(in the rows, 128 means zero)
One turn sends every row of this set to another row. A few are shown first. Where does it send the rows asked after them?
j570: [122 131 123 144 147 132 135 118 148 171 176 123]
j131: [ 84 136 140 167 112 108 116 129 132 134 132 100]
j41: [ 96 120 173 106 102 134 117 126 123 167 147 140]
j209: [100 109 125 137 113 164  75 140 121 103 142 112]
j194: [160 121 152 131 115  96 144 119 144 129 120 114]
j99: [146  85 130 124 106 126  84 129 151 143 134 142]
j183: [113 111 154 128 141 101 127 137 170 148 124 107]
j296: [109 125 159 149 112 154 144 124 156 122 156  84]
j890: [ 96 113 174 112 105 136 111 122 113 163 154 143]
j105: [116 156 178 147 132 138 124 107 116 145 128 129]
j975: [145 119 172 103 109 164 132 130 116  99 134 116]
j124: [107 109 180 101 108 138 115 126 126 164 150 143]
j263: [142  91 137  79 126 134 124 146 136 112 122 114]
j404: [ 88 128 127 104 138 160 136 130 113 128 177 100]
j71: [127 109  89 129 145 112 126 125 154 129 160  99]
j179: [115 112  88 127 134 113 132 133 155 132 162  98]
j118: [ 85 136 132 162 115 101 108 128 130 140 130 105]
j535: [ 82 127 145 163 109 107 104 134 123 139 128 107]
j915: [134 106 106 121 103 148 115 133 105  86 152  98]
j937: [154 121 128 158 160 131 117 139 115 129 107 113]
j88: [129 111  86 128 144 115 131 127 154 142 159 104]
j914: [115 103 153 151 116 142  93  90  88 125 155 136]
j930: [129  99 123  72 122 118 120 116 138 109 156 134]
j642: [137 137 121 132 128 113 110 151 106 107 100 106]
j136: [152 124 167 105 119 161 129 122 120  92 130 113]
j220: [128 135 139 100 111 168 135 105 109 134 178 135]
j541: [167 107 111 133 148 145 104 120  92 120 134 122]
j116: [162 110 102 133 150 145 110 114  89 128 146 125]
j450: [166 101 115 132 148 150 108 119  89 122 145 122]
j104: [108  97 146 106  95 134  89 116  84 136 148 135]
j988: [ 93 142 148 146  91 131 124 110 131 110 164  96]
j222: [130 118 124 129 141 136 124 147 123 191 149 124]
j807: [143 116 169  93 112 160 127 129 121  96 136 116]
j195: [126  74 105 135 134 109  91 144 115 143 136 114]
j887: [126 140 147 136 145 118 152 111  83 154 146 114]

j887 moves to j404
j131 moves to j890
Now these:
j222 moves to j296
j988 moves to j104
j136 moves to j116
j195 moves to j183
j41 moves to j975

One turn sends every row of this set to another row. A few are shown first. Where does it send the rows asked after them?
j912: [104 120  89  86  91 117 133 147 105 145 139 154 152 106 124 125 144 110]
j186: [115  85  94 118 126 114 193 163 118 106 158 147 160 167  96 145 113 131]
j737: [102 135  74  79 132 127 141 130  93 140 137 155 168 106 106 105 138 136]
j823: [116  97 134 135 127 116 129 142  83 137 125 181 105 107  80 149 131 143]
j619: [129 150 111 151 119 164 164 143 110 143 180 128 155 141  91 107  85 161]
j881: [125 144 109 146 130 168 157 150 116 132 188 124 157 132  93  99  94 155]
j443: [153 157 124 145  99 134 171 158 105 119 134 157 101 144 121 105 114 122]
j868: [127 128 153 152 126 137 112 121 139 129 165 182 134 145  94  90 122 158]
j430: [102 115  87  95 125 133 201 139 135 128 165 182 121 132  96 141  96 123]
j558: [119  80 115 135 150  99 147 150  97 106 135 152 180 155  77 126 124 164]
j478: [125 104  86 129 122 103 140 148 143 141 117 156 179 131  71 117  95 173]
j589: [126  78 118 124 144 113 167 143  90 104 137 169 114 163  89 147 150 133]
j64: [134 127 148 147 131 131 108 130 146 117 156 179 133 143 101  83 129 149]
j994: [119 108  74  88 116 131 114 125 118 152 136 153 138 122 101 115 165 135]
j744: [147 161 132 144  94 130 172 146 112 123 134 172 104 151 121 106 111 130]

j430 moves to j478
j868 moves to j744
j558 moves to j589
Now these:
j443 moves to j881
j994 moves to j912

One turn sends every row of this set to another row. A few are shown first. Where does it send the rows asked after them?
j89: [128 120 111 131 102 117 136 173 163 143 107 110]
j189: [145 132 107 109 108 151 144  87 131 103 105 115]
j727: [158 119 138 100 111 129 115 120 160 109 129 139]
j966: [ 87 108  83 147  99 128 117 112 117 144 135 120]
j898: [ 87 113  80 165 118 121 123 136 142 135 142 129]
j976: [121 139 106 166 138 108 132 172 141 117 141 139]
j730: [174 147 144 143 133 118 152 149 129 123 126 111]
j38: [142 155 108 131 117 143 136 137 117 181 105 101]
j702: [125 127 138 156 121 124 139 115 110 144 105 171]
j483: [110 148 117 135 116 120 119 129  93 179 129 140]
j493: [143 146 107 138 156 122 128  87  92 113 107 124]
j484: [122 113 114 138 153 138 106 111 126 125 175 107]
j356: [140 159 111 133 157 130 136 102  89 152 108 117]
j242: [129 109 103 156 156 105  96 132 157 109 141 132]
j482: [150 128 133 117 112 116  81 125 151 121 129 149]
j48: [126 153  76 100 117 126 114 105 157 128 101 127]
j838: [106 154 118 135 116 121 128 138  87 168 129 137]
j681: [133 129  80 133 139 122 162 150 110 140 135  85]
j647: [153 101 120 104 129 122 160 119 147 108 128  99]
j789: [128 102 104 152 151  95 102 135 159 117 143 125]
j896: [159 134 107 114 109 156 140  96 136 107 100 111]

j727 moves to j356
j966 moves to j482
j789 moves to j896
Now these:
j681 moves to j89
j702 moves to j484
j189 moves to j483
j976 moves to j647

One turn sends every row of this set to another row. A few are shown first. Where does it send the rows asked after them?
j62: [118 103  92 135 118 122 148 131 115 140 162 129]
j662: [138 154 110  96 123 146 167 100 118 123 159 128]
j260: [130 109  95 125 142 124 180 142 119 148 165 125]
j620: [138 148 148 132 140 102 164 147 135  81 118 132]
j811: [ 98 165 141  99 144 127 143 129 153  94 109 129]
j496: [124 147 141 119 190 140 145 159 175 142 157 157]
j460: [112 113  96 130 155 117 165 126 133 168 165 140]
j117: [110 129 108 137 174 161 112 151 143 134 164 161]
j303: [108 150 157 147 165 155 149 141 180 145 148 148]
j176: [116 134 135 141 163 184 135 144 124 129 163 165]
j3: [132 128 105 107 116 118 165 110 104 143 140 142]
j622: [129 115 100 122 141 108 148 113 132 150 180 121]
j383: [146 133 162 123 130 123 144 127 143  80 115 145]
j820: [132 145 112 140 170 174 127 137 159 149 161 155]
j842: [129 158 150 134 186 139 146 131 187 126 141 150]
j323: [118 127 114 120 119 122 158 110 113 151 167 114]
j121: [121 131 116 109 127 123 163 121 112 157 176 120]
j909: [107 143 130 112 167 157 136 139 190 150 148 149]
j164: [132 111 137 130 146 108 163 125 141  81 104 149]
j648: [133 120 148 144 139 105 164 125 117  88 122 124]
j135: [143 116 141 145 151 129 139 137 129  71 136 119]
j959: [131 130 134 119 157 110 132 123 144  69 111 141]
j431: [142 158 130 123 159 147 160 127 188 138 144 175]
j141: [119 150 135 145 168 166 149 153 169 139 144 175]
j640: [151 124 119 114 114 147 174 110 105 130 149 147]
j304: [ 85 114 115 112 136 110 159 136 122 158 156 131]
j894: [ 89 150 116 105 156 123 134 136 134  85 113 157]
j984: [129 127 126 114 157 111 144 132 137  67 112 130]
j120: [107 142 153 118 158 131 131 138 137  84 101 129]
j825: [113 137 135 142 168 170 149 139 170 150 143 173]

j842 moves to j460
j304 moves to j135
j303 moves to j622
Now these:
j176 moves to j662
j383 moves to j909
j323 moves to j959
j3 moves to j120
j984 moves to j141
j496 moves to j260
j117 moves to j640

